Named turns come first, each shown by rows before and after it. Which turns, in which order, take the first row of each pair that follows to the second? Write the first one first, as in the answered first pair.
turn Q693:
[1.59,0.91,2.53,1.73,-3.64,-0.47,1.83,-0.82] -> [3.44,2.74,2.15,0.89,-2.08,-0.04,1.36,0.07]
[-1.50,-2.07,-0.81,-0.02,-0.55,1.23,-0.32,2.24] -> [-1.55,-2.42,0.14,-0.27,-1.97,1.08,-0.05,1.01]
[-0.33,-1.66,-0.34,5.42,-0.75,-1.89,0.61,1.19] -> [0.44,-1.73,1.26,4.95,-2.57,-1.91,1.11,-0.58]
[3.77,5.88,0.83,4.93,0.33,-3.07,0.96,-0.27] -> [2.55,5.39,-0.41,5.91,1.65,-3.17,0.65,1.28]
turn Q677:
[-3.14,1.88,2.43,-0.25,-0.57,0.58,3.21,-1.91] -> [0.24,1.10,3.08,0.80,-0.75,1.78,4.31,-0.26]
[0.70,-2.00,-2.05,2.19,-0.33,-0.75,0.17,2.33] -> [0.31,-1.96,-2.73,1.14,-0.03,-1.66,-0.80,1.62]
[1.18,-1.88,-1.40,-0.93,1.14,-3.95,-1.76,-1.10] -> [-2.15,-0.67,-1.27,-0.59,0.46,-3.68,-1.19,-2.57]
[-1.72,1.28,-0.83,-0.55,-1.46,1.09,0.77,-2.17] -> [-0.34,0.74,-0.38,0.34,-1.76,2.26,1.50,-0.97]
turn Q736:
[-1.17,4.33,0.18,-1.86,1.54,1.62,0.13,1.97] -> [-1.83,0.68,0.30,-4.30,1.77,2.05,-0.18,2.07]
[-0.25,0.09,-1.23,-3.80,2.44,-1.24,-3.57,1.56] -> [0.25,0.05,-1.79,0.69,2.65,0.69,-1.62,5.15]
[-1.18,2.27,-2.98,0.21,2.76,0.16,-0.85,1.27] -> [-1.64,0.50,-2.94,-1.96,2.79,0.08,-1.44,0.37]
Pairs:
Each pair is two turns apart.
[0.38,0.00,2.74,-3.39,-2.32,5.28,2.31,-1.14] -> [0.71,2.34,2.88,-3.37,-2.45,4.30,2.22,-1.85] -> Q736, Q736
[-3.00,-0.05,-0.78,-1.70,0.73,-1.48,0.05,-4.40] -> [-3.67,-1.97,0.48,0.47,-0.30,2.21,2.69,-2.62] -> Q677, Q736
[6.46,0.50,-0.50,-5.07,3.83,1.31,-2.03,0.80] -> [3.74,3.30,-3.73,-0.16,5.86,0.16,-2.35,3.17] -> Q693, Q736
[-1.90,0.93,-0.27,-0.79,2.31,2.25,0.68,2.63] -> [-3.54,-1.02,0.90,-0.08,-0.19,1.73,1.82,0.97] -> Q693, Q693
[-2.13,-1.63,-0.28,-3.18,0.29,-2.22,-1.67,-2.19] -> [-1.41,3.94,-0.45,0.50,0.14,-3.10,-1.03,-1.91] -> Q736, Q736
[7.13,2.22,2.05,-5.16,-2.98,-3.15,-0.84,-5.26] -> [3.53,-9.18,-0.03,0.20,-1.62,3.50,2.92,3.37] -> Q677, Q736
[1.50,-4.37,-0.23,-2.41,-1.20,0.60,-0.27,-0.30] -> [-2.26,-3.14,-0.31,-2.43,-1.10,0.38,-0.58,-1.97] -> Q677, Q677
[1.96,4.87,-0.04,4.79,-0.59,-0.64,1.66,0.95] -> [1.30,-0.35,-0.23,-6.14,1.02,-1.64,-2.57,-2.31] -> Q736, Q693
[2.62,-3.41,0.17,0.94,-2.67,-0.64,0.65,-0.96] -> [0.20,-3.33,-0.97,-0.68,-1.88,-2.70,-1.14,-2.52] -> Q677, Q677
[-2.41,-1.81,-2.95,-3.20,5.80,0.91,-5.87,1.22] -> [-8.26,-2.85,-1.08,0.70,2.12,2.71,-2.46,-0.72] -> Q693, Q677
[-1.17,2.63,-0.46,-3.76,4.40,1.59,-1.44,2.18] -> [-2.87,1.65,-0.38,-2.78,4.06,3.01,0.00,2.82] -> Q677, Q736
[3.32,3.64,3.10,-0.91,-3.14,2.54,0.31,1.84] -> [2.53,-0.03,2.60,-5.46,-2.27,1.28,-1.66,0.61] -> Q736, Q677
[1.52,4.50,-1.99,-1.20,1.78,-1.77,-2.22,-1.66] -> [1.87,3.38,-2.65,3.39,2.04,0.50,0.06,2.32] -> Q736, Q736
[-4.11,-0.12,-2.33,4.87,-2.86,-3.85,-0.47,-2.30] -> [-2.33,-5.76,-0.01,1.31,-4.60,-1.74,0.14,-2.79] -> Q693, Q736
[0.24,1.79,1.15,-0.72,1.15,2.38,-0.08,1.15] -> [-1.93,0.38,0.21,0.59,1.15,2.04,-0.01,1.61] -> Q693, Q693
[-4.60,-2.24,0.62,-1.45,-1.15,3.18,0.98,-0.27] -> [-4.61,1.03,0.93,-2.64,-1.51,0.94,0.15,-2.88] -> Q736, Q736
[-1.06,-4.20,-4.71,0.59,2.67,-2.55,0.14,2.55] -> [-1.61,1.68,-2.76,4.99,-0.46,-4.40,1.93,-0.53] -> Q693, Q736
[0.70,-1.17,-1.64,0.83,0.91,-0.11,-1.39,0.76] -> [0.01,-2.18,-0.63,1.22,-0.95,-0.37,-0.81,-0.51] -> Q693, Q693
[0.73,0.48,0.59,-1.21,1.04,-2.77,-0.38,-2.64] -> [-0.24,-3.73,-0.18,0.27,1.54,-0.85,0.57,0.22] -> Q736, Q677
[1.96,-4.35,2.46,-1.49,-1.80,-0.90,0.20,-0.94] -> [4.66,-1.99,1.10,-2.88,1.01,-0.27,-1.02,1.10] -> Q693, Q693
[0.03,-4.57,1.07,-1.24,-1.03,-0.73,0.53,-1.35] -> [0.39,0.15,1.16,-1.39,-1.48,-2.65,-0.40,-3.60] -> Q736, Q736
[-2.80,-0.65,-1.14,-2.38,1.32,-1.23,-1.74,-0.52] -> [-3.73,0.79,0.85,-1.56,-0.80,0.48,0.09,-1.75] -> Q677, Q693
[-1.56,2.17,-1.92,2.37,1.42,-3.89,-1.81,0.23] -> [-5.44,-1.21,-1.21,-0.13,0.53,-1.73,-1.14,-1.09] -> Q736, Q677
[0.13,-0.51,-0.71,3.06,-0.65,3.09,-0.42,2.75] -> [0.40,-2.87,-1.12,2.65,-0.60,1.71,-0.91,2.65] -> Q677, Q693
[-4.22,2.59,0.80,-1.26,0.01,2.31,0.09,-2.69] -> [-3.67,-1.42,0.43,-1.08,0.42,4.64,0.83,-0.06] -> Q693, Q736
[1.52,-3.05,2.13,-0.96,-2.39,-0.25,1.42,-3.06] -> [2.45,-1.43,1.09,3.52,-1.97,0.37,2.64,-0.14] -> Q677, Q736
[-4.12,-2.85,-0.88,2.44,0.88,1.98,1.02,3.00] -> [-1.61,5.90,0.16,1.23,0.37,-2.27,-1.02,-1.52] -> Q677, Q736
[-0.23,0.29,-2.39,-0.69,2.29,-2.86,-2.71,-0.55] -> [-1.67,-3.56,-1.89,1.50,1.04,-1.56,-0.90,0.42] -> Q736, Q693
[1.64,-1.35,-1.77,1.69,4.29,-2.80,-4.13,-0.94] -> [-0.44,-3.95,-1.42,3.58,2.91,-2.47,-2.80,-1.08] -> Q736, Q693
[-3.14,-2.12,-0.12,-1.83,-3.46,-0.40,2.13,-4.20] -> [0.21,-0.03,1.02,1.64,-4.62,1.65,4.61,-2.12] -> Q736, Q693
[-7.15,-0.38,-0.50,5.89,-2.17,2.23,3.22,0.45] -> [0.39,-1.61,2.49,5.85,-4.45,3.72,5.17,1.21] -> Q677, Q693
[0.18,-2.88,-0.26,-0.48,0.39,-1.32,-1.16,-0.04] -> [-1.03,-0.52,-0.41,2.89,0.22,-0.77,0.11,0.90] -> Q677, Q736
[-0.17,4.21,1.71,1.80,-2.57,1.40,-0.44,-2.96] -> [3.35,4.23,0.85,2.15,-0.52,2.12,-0.98,0.27] -> Q677, Q693
[1.48,-1.89,1.16,-0.68,-2.73,-2.81,-0.72,-2.77] -> [4.08,1.02,-0.39,-1.99,0.37,-2.29,-2.12,-0.25] -> Q693, Q693
[2.06,1.52,2.34,-0.27,-2.83,-1.19,-0.20,-2.93] -> [1.75,-4.51,0.99,-1.47,-1.99,-0.21,-0.58,-0.66] -> Q736, Q677
[5.22,4.26,-0.07,0.83,0.64,-1.00,-2.02,2.25] -> [-0.97,-0.03,-2.64,4.92,1.25,-1.92,-1.89,4.09] -> Q693, Q693
[-2.48,1.33,-0.19,3.53,-0.70,0.06,2.29,0.90] -> [0.38,0.11,0.53,3.88,-1.42,0.17,2.80,1.50] -> Q677, Q693
[0.31,1.22,-0.92,1.56,1.10,4.85,-0.45,3.05] -> [1.45,-0.04,-2.50,-0.87,2.97,2.38,-2.60,2.99] -> Q677, Q677
[0.42,2.92,-1.86,0.27,3.05,-3.27,-2.38,1.44] -> [-2.65,-1.39,-2.21,-0.26,2.61,-3.67,-2.33,0.78] -> Q693, Q736
[2.21,-3.25,1.57,0.06,-1.46,3.10,1.28,1.16] -> [0.90,-4.24,-0.59,-3.21,0.52,-0.82,-1.81,-0.10] -> Q677, Q677
[5.06,3.91,1.28,-0.75,0.42,3.20,0.51,0.98] -> [2.95,0.55,0.75,-6.09,1.25,1.66,-1.69,-1.36] -> Q736, Q677
[0.74,-5.13,-0.39,-0.61,-1.66,-0.37,0.61,-0.64] -> [0.96,-1.28,0.25,-2.04,-2.08,-2.31,-0.79,-3.52] -> Q736, Q736
[1.74,1.32,2.56,-2.16,-0.85,5.34,1.73,0.62] -> [3.17,0.94,0.15,-3.18,2.01,3.98,-0.08,2.54] -> Q693, Q677
[-5.01,0.90,-2.71,-0.48,3.95,-1.21,-1.25,0.49] -> [-5.68,-0.88,0.73,-0.86,-0.95,-1.73,0.72,-3.73] -> Q693, Q693
[2.15,1.24,0.28,-2.19,-1.01,-3.43,-2.50,-3.28] -> [0.26,-5.55,-1.69,-0.50,0.42,-1.10,-1.65,1.16] -> Q736, Q677
[3.15,3.99,-0.16,-0.97,3.17,4.23,-2.71,3.11] -> [-4.53,-1.44,-2.24,3.50,2.01,2.95,-1.85,3.77] -> Q693, Q693
[3.33,-5.77,2.70,0.01,-2.63,-0.14,1.08,-0.18] -> [6.63,-2.74,1.63,-1.73,0.29,0.75,-0.26,1.79] -> Q693, Q693
[3.44,2.28,0.60,-1.78,2.27,-0.39,-1.05,0.45] -> [-1.48,-1.02,-2.06,1.50,3.47,-0.95,-1.01,2.17] -> Q693, Q693
[0.34,1.48,0.77,-2.03,-1.29,0.98,1.20,-2.69] -> [0.88,2.52,0.51,0.69,-1.51,1.63,1.93,-1.32] -> Q736, Q736
[-1.41,1.87,1.03,3.85,0.90,-0.37,1.01,-1.17] -> [-0.07,2.47,1.85,3.07,0.10,-0.38,1.33,-2.09] -> Q693, Q693
[-3.68,3.24,0.62,-0.38,-0.95,3.54,0.56,-0.41] -> [3.17,0.90,1.08,-0.18,-0.45,3.94,1.11,2.68] -> Q677, Q677
[4.65,3.76,-3.28,1.84,3.41,-3.93,-2.85,2.70] -> [-3.63,-0.07,-3.32,-3.98,2.90,-4.33,-4.64,-1.97] -> Q736, Q677
[0.93,-0.61,1.15,-6.70,-0.35,0.00,-1.67,-2.21] -> [-0.26,-0.45,-1.97,-5.26,3.34,-0.06,-2.97,1.39] -> Q693, Q693
[-3.93,-0.18,-0.06,-4.72,-0.60,-0.11,-2.28,-4.31] -> [-4.81,-1.18,1.18,1.38,-1.85,4.88,2.01,-0.42] -> Q677, Q736
